rotation ticks, each row followed by its count of ticks:
The counts run from 0 to 42.
[-28 -16  11 -33  75   9  -7 -11   3   4  15  17  44  -3 -24   9   3  -5
  10  14  -3  -2  25   9  37] : 18
[  8   4  36  -2  11 -28 -35  -8  11  -6  -9  30   5  21  18   5  23 -11
  61 -20  14  17  55  -1  24] : 12
[ -4 -25  -6 -11  24 -10 -17   2 -13  33 -21  36  22  13 -24  36  38  -1
  26   4  21 -14  11  58  21] : 38
[-20  11  11 -40  55  23 -12 -18   4  -8   8  14  62  -2 -32  -8  10   6
   4  15 -18  11  42   2  13] : 9
[ -4 -31  11  -3  12 -34 -23  -3   1  10 -16  29  12  29   3  34  22   1
  55  -8  23 -15  24  52  33] : 30
[ 10  13  23  -9  22  -1 -25 -10 -16   2 -17  28  26  26   3  -3  43 -14
  35 -16  -5   9  74   3  24] : 2
[ -7 -31   9  26 -21 -38 -18   1 -25  15   3 -11 -11 -34  -8  31  17   1
  33  -8  44  12 -54 -21  35] : 42
[ -7 -44  19  13 -14 -35 -25  -1 -17  -5   1  -5  -7 -29  -2  34  -3  -8
  33 -11  46   7 -43 -21  47] : 33
[ -4 -17  25 -10  29 -28 -21 -23   4 -34  28 -10  17 -30  -5  -7 -23 -13
  39  -1  26  14  -3 -46  40] : 15
[  7 -30  32   5  -7 -32 -27   5 -10  12  -8  26  -5  18  11  22  10 -10
  63 -16  43   0  13   7  31] : 31
[-33 -28  22  -3  28 -21 -16 -11   5  -7  19  -1  22 -47 -20  13 -29  -8
  32  14  27  -3 -22 -28  46] : 25
[  6 -26  29  23 -24 -36 -20   3 -11   1   0  12 -16 -10   7  38  -6 -13
  54 -12  36   4 -19  -2  31] : 32
[-42 -30  -5  -4  30  -8  -6   0 -11   0  23   4  42 -48 -39  23  10   5
  13  12  28  11 -50   1  28] : 35
[-25 -28   9   3   5 -19 -13  -8  -1  -2  24 -11   8 -44 -23  23  -8   3
  25   3  29   9 -47 -17  39] : 34
[  7 -19  44  -5   2 -31 -23  -8   7  -9   1  21  -7  14  33  24  10 -15
  63 -13  27 -13  28   7  34] : 22
[  5 -25  10  24 -18 -38 -24   2 -16  23 -19  17  -6  12  -2  31  42  -1
  54 -23  35 -14   1  26  36] : 40
[ 21 -10  36   0   4 -36 -35  -7   1 -16  -4  11 -14   9  23   1  -2 -27
  65 -12  18  20  37 -19  37] : 13
[-47 -30  -2 -23  63  -2   3  -8  -7  -8  18  17  29  -4 -32  18   1   3
  12  29  -1  -8 -10  22  26] : 27
[-39 -29   3 -23  46 -13   2  -5  -2 -16  32   8  34 -29 -26  12  -7  -6
  16  18  20   5 -18  -1  32] : 26
[  2  -9  32 -26  31 -15 -25 -12   1  -4 -13  32  26  36   2   2  34  -9
  46 -10 -10  10  64  23  21] : 11
[ -3  12  12 -20  34  13 -12  -9  -3  -1  -5  21  52  20 -13  -8  46   0
   6 -12 -31  17  60   6  12] : 1
[ -2 -15  32   1  20 -25 -21  -1   6   0 -17  48   4  23   7  23  13  -7
  65 -14  20  -6  48  18  31] : 21
[-35 -31  -3 -16  52  -7  -5   6  -5  20 -10  24  43   2 -37  30  43  11
  13   6   4  -8  -7  50  18] : 37
[  7 -24  30  15   4 -38 -29 -11   2 -15  12   0  -4  -2  15  15  -7  -5
  65   1  47   7   4 -23  38] : 23
[-32 -25 -15 -18  43  -3  13   3 -15   7  10  19  43 -22 -39  40  22   0
   0  11  16   2 -27  33  38] : 36
[ -8   8   4 -31  51   0 -17 -10   1  -4   3  27  35  14 -19   2  21 -17
  30   7 -10   7  57  21  20] : 10
[ -3 -34  19  31 -29 -43 -24  -3 -18  18 -14  17  -5 -17   9  33  23  -4
  43 -22  38  -7 -24  -4  29] : 41
[-10 -31  18  -1  16 -27 -32 -18  11 -22  33  -2  -1 -28   3  14 -24 -17
  44  17  39   5 -24 -19  39] : 24
[  3 -24   5   9  -9 -16 -23   6 -18  34 -20  28   5  20  -3  29  42  -2
  34 -18  26 -12   2  52  25] : 39
[  2  -1  32   3  -9 -22 -28 -26  -4 -13   8  -7   5 -25   6  -6 -14 -18
  43 -12  11  27  26 -61  35] : 5
[-24 -26  18 -19  38   2 -19 -20  -2 -35  39   4  19 -47 -16  -1 -30 -12
  12  25  31  15  -6 -46  39] : 16
[-33 -13   7 -42  58  10  -4 -16   2 -12  24  14  34 -27 -25   2 -17  -6
  14  30   1   3   2  -6  36] : 17
[-33  -6   9 -35  57  14   5 -21   0 -19   9   7  40 -35 -26  -1  -4 -13
   2  18   0  12  12 -25  12] : 8
[-18  -5  12 -22  43   2  -4 -27   5 -30  18 -10  36 -37 -27 -13 -18  -6
  11  14  -1  18   9 -47  27] : 7
[ 22   8  29  -2   5 -13 -41 -21  -1   3 -10  22   5   7   8  -1  28  -8
  48 -12  -1  14  72 -11  17] : 3
[-21  18   6 -27  54  23 -10 -14  -8   0  12  14  49 -10 -30 -15  31  -2
 -10  11 -24  13  49  -8  16] : 0
[  6 -20  29   7 -11 -28 -33 -16   2 -12  14   1  -3 -14  -1  12 -19 -13
  60  -3  19  13  16 -41  35] : 14
